Each path is a new rotation, seen through one point. The rows after it are directions, each followed by how far the rotation turns it, in degrees a step (0 if it stays put).
Each turn is a multiple of 5 degrees from 10 to 175, or 0.
Each row of a path follows its step; steps can be skipped.
Path 1:
step 0: [-11   4   1  16   7  10   9   9  -6 -14  27  -9   6  -6  -1  19   0 -13
   6   5   1   2  -5 -15  17   2   5 -17   5   0   7 -13  -2  -7 -14  -3
  -6   8  12   6  15  -4 -21  -7 -14   9  11   8  -5   2   1 -10 -16   7
  -5  -1   4 -10  14 -20 -11]
step 8: [ -5  -5   3  18 -16 -14  -1 -15 -10   0  22 -13   1  12  10  17 -17  10
  -4  14  -7  11  -3  21  -1   7   9 -11  -1 -13  -5  -1   7  -8 -11  -4
   1   5  12  10  -3  -1   8 -32  -1   1  10   3  -9  -1 -14  -1  -4   2
  15  -9  -3 -11   2  -9  -7]
step 13: [ 21   6   5   4   9   3   9   1   6  17  10 -10  21  -4   7   6  -8   9
   6  11  -2   9 -16   1   9   4   6 -10   0 -13  -9   1   2  12 -10  -1
   6  -1 -21  -3   8 -11   2   1  -7  15 -17  -1 -13 -13   0   1 -21  10
  10  19 -13  -9 -10 -22  -6]
step 16: [  3   8   9   3 -15   9  16  -4  -3  13   3 -15  11  17   1  -2   8  -3
 -18  -3  -3   9  -5  11  15   5  -5  -7  -7  -7  -4 -11  31 -11  -1  -8
  -8   7  -5 -19   7  -2   4  -8 -21  -9  -3   3  -9 -10   6 -25  -3  12
   9 -12   3  -2   1   5 -15]
step 17: [ -6   7 -15 -20  11 -19 -19  -4   0 -14  10  19   9  -5   6  22  -4  13
   6 -11   5   2  -2  12   7   5   3  -5  14   3   4  -6  -6   4  13  -8
 -14   6  -9  17  13 -20 -14 -10  -4   7  -6   5   8  -7   2 -11  -5 -12
   4  -2 -17   2  -7 -10   5]
step 25: [  3   3  -3   1  26   2  13 -17   4  -4  20  -9  12  -8  -2  11  -5  -3
  -7  10   5  15  -3   4   6  -2   4 -20   1  26   4  18   4  14   6 -13
  -6  18   1   7  -3  -9 -17  -7   2 -15  -5   8  11  -5   1 -12  -9  -7
   5  12   3 -11  -4  -7 -16]
step 30: [  1   7  12   0   8  -6  -5  -1  -1   1  25   5  15 -15   8  -5   8   2
  -4  -7  11  13 -10   8  21  13 -12   8  11  20  19 -18  -7   1  -9 -12
   3  17 -23  -3   0   2   2 -11  -3  12  -7   0  -5   8  12   6  -1   0
 -14   4   5  -3  24   2  -6]
step 41: [  3  24  -1   3  -4  15  12  -4   3   6  13   4  -8  11   0   1  10  12
   2  16  -3  -6  -6  10  -8   0   1  -7  16  10  10  -2  19  -6 -18 -15
  13   5 -16  -5  -7 -10 -12  -5  -6   8 -15 -13  -3  -7  16  -2  -1   5
   3  -1 -13 -15   4  24 -20]
Directions:
[-2 -4  5 -4 -2  1  0  0 -3 -1 -4 -1  2 -4 -1  3  2  2 -7  0 -3 -3  2  4
  0  5 -3 -2  3 -2 -2  1  4  6 -4 -2  3 -4 -2  0  0  2 -2 -3 -1  3  3 -2
 -4 -2  1  2  1 -1 -3  1 -1  6  1  3 -4]	100
[-2 -1  5 -1  3 -2 -3  5  2  0 -4  2  1 -2 -3  1  1  0  2 -1 -2  2 -1  2
  3 -1 -5 -1 -4  5  0  7 -5 -5  1 -2  2  3 -1  1  3 -3  1  2 -1 -1 -3  4
 -1 -5 -6 -3  1  0 -2  2  1  2  3  0 -4]	55
[ 3  2  3 -1  0 -2  0  2  3  5 -2  2 -4 -3 -2 -1 -7  1 -1 -5  2  3  2 -1
  1  3 -1  2 -3  3  5  2  4  0  0  1 -1  2  0  3  0  2  1  1  4  4  3  3
 -1  1  6  5 -1 -2 -5  5 -2 -4 -2  4  2]	90
[ 4 -5  1 -3  3 -3  1 -3 -1  5  0  0  6  7  3  1 -3 -5  0 -1  1  3  1  2
  0  0  2 -4 -4  0 -4 -2 -2  1  1 -4 -2  2 -1  2  1  1  1 -2  7 -1  1  3
 -1  2  4  1  1  4  2 -1  2  5 -1  1 -4]	125
[ 1 -2  3  0 -4  0 -1 -6 -2  0 -4 -3 -5  0  2  0 -2 -1 -2  0  2  0 -5  5
 -2 -4 -1 -1 -2  4  3 -1 -1 -1 -3  1 -2  0  4  1 -7  0 -3 -1  3  2  0  1
  4 -1 -8  3 -2  0  3  2  1  4 -3  1  4]	25
